(in the rows, 128 means zero)
Named moves, each a turn or a mirror, and the order they were made in; the first pair answered:
gepos:
[136 115 134  80 133 104 123 115 102  95 115 114 147 107 119 133 138 116
 122 152 135 142 118 125 145  68 123 145 140 147 114 120]  ->  [146 119 133  86 148 106 114 119  96  80 120  99 146 121 124 121 136 133
 131 157 135 158 120 123 132  85 133 151 132 154 132 113]
[101 139 132 108  81 159 139 138  61 134 130 173 106 118 112 108 118 112
 147 103 111 136 118  98 153  80 128 168 121 148 129 182]  ->  [119 142 130 113  98 158 126 147  52 116 139 161 100 134 122  90 117 140
 165 105 108 156 126  92 128 102 140 175 118 157 158 167]
[123 172 114 107  71 115 185 135  95 121  97 123  85  88 120 144 113 113
 132 124 126 108 117 148 120 107 119 158 134 142 134 148]  ->  [141 175 105 121  97 121 167 147  84 106 103 102  79 113 134 115 111 145
 150 132 122 140 123 137  96 136 140 165 126 156 173 132]
roduf:
[119 121 134 145 123 129 120 131 132 131 122 128 113 134 113 123 146 123
 141 120 132 117 135 149 129 136 145 125 140 129 113 118]  ->  [122 127 133 142 122 127 116 133 121 122 121 126 112 135 117 119 143 127
 147 118 129 124 138 149 127 137 145 129 146 131 123 112]
[152 154 149 108 108 190 150 133 125 107 138 119 118 155 127 121 152 126
 117 104 142 153 130 131  99 201 123  53 168 114 119 103]  ->  [154 160 135  94  93 177 156 137 102  81 143 125 118 134 139 127 124 130
 138 111 130 166 136 130 109 186 129  67 177 120 124  96]
[134 122 112 110 111 114 148 115 105  87 139 134 141 108 141 124  97 139
 148 128  97 146 140 128 148 102 115 127 149 141 139 110]  ->  [121 104 121 114 111 119 153 102 137 131 128 140 153 114 115 137 115 116
 114 125 118 117 125 128 164  83  99 109 145 129 117 131]
kivuv:
[126 159 122 120 133  97 113 107  97 103 157 127  90 120 174 127 140 121
 149  86 108 142 113 153  91 106 144 119 124 108 108 133]  ->  [123 146 124 109 132  90 119  95 107 105 150 137 104 105 166 137 128 112
 154  91 110 146 110 144 104  76 141 112 126 107 103 133]
[108  82 179 171 185 157  97 131 226 235 138 113 137 207 117 119 185 117
  58 109 169  94  89 109  97 152 153  96 120 110 139 146]  ->  [122 136 165 182 183 166  79 174 162 165 164  88 103 226 164  89 173 158
 101  99 139 137 119 134  63 241 188 139 130 125 174 127]
[120 115 101 134 155 155 112 127 151 160 115 124 125 138 112 131 131 140
 146 164 112 140 121 123  87 133 125 134 123 148 139 122]  ->  [125 120  97 137 153 151 114 127 146 156 114 123 120 138 117 133 124 141
 147 163 107 144 124 125  88 138 130 138 125 150 144 120]
Pairs:
Between the rows of a pair lie two moves.
[138  84  91 156 137  94  66 113 144 156 156 123 172 127 166  97 124 129
 119 119 126 154 142 111 112 116 178  96 121 152 154 143]  ->  [128  92  99 167 131 107  70 111 160 184 149 128 165 139 155 106 152 116
  96 108 131 127 131 124 118 129 168  88 123 143 136 156]  gepos, roduf
[197 148 109 107 115 116 146 105 114 119 166 122 102  85 119 138 124 129
 113 135 143 115 105 149 150  94 117 121 165 164 117 144]  ->  [209 149 110 130 152 127 127 116 131 129 166 101 103 129 124 103 145 151
 110 134 151 127 104 139 116 135 131 119 150 167 152 137]  roduf, gepos
[134 141 135 141 169 127 135 110 155 149 105 138 122 110 137 150 163 101
 124 118 122 107 134 120 181 124 121  84 105 103 132 151]  ->  [156 151 121 140 182 118 124 123 129 105 122 126 115 116 164 132 138 132
 163 127 110 155 154 110 159 141 146 104 104 121 165 131]  gepos, roduf
[131  98 140 128 149 117 121 100 129 113 134 102 121 148 161 123 106 163
 159 124 134 154 134  99 121 122 133 164 120 158 142 148]  ->  [105 105 153 132 126 127 135  96 148 157 117 120 121 145 142 147 140 131
 118 103 147  98 116 122 140 120 106 147 120 136  89 170]  gepos, kivuv
[141  90 137 148 156 141 125 104 194 186 121 123 137 161  96 119 165 121
  77 132 135 110 119 108 117 129 120  95 107 126 150 142]  ->  [115 118 137 153 120 142 139 119 174 187 119 135 121 148  98 142 178  99
  65 107 127  78 114 138 133 150 112 105 120 115 112 153]  kivuv, gepos
[ 92 148  82 105  74 144 145 122  94  96 158 158  82 136 142 122 147 138
 118 105 112 124 142 145 111 154 122 127 128 151 121 106]  ->  [101 136  74  92  78 136 142 113  89  81 165 155  89 127 141 121 131 145
 133 114 110 142 150 130 114 130 120 129 125 162 134  94]  kivuv, gepos
[135  83 147 127 140  91 113 115 140 141 156  86 107 184 136  77 127 119
  90 132 162 124  95 143 129 142 103  76 143 110 153 132]  ->  [131 106 142 133 128  95 114 126 127 128 160  84  93 188 143  73 131 115
  92 122 156 122  99 158 122 171 106  83 145 110 145 133]  gepos, kivuv
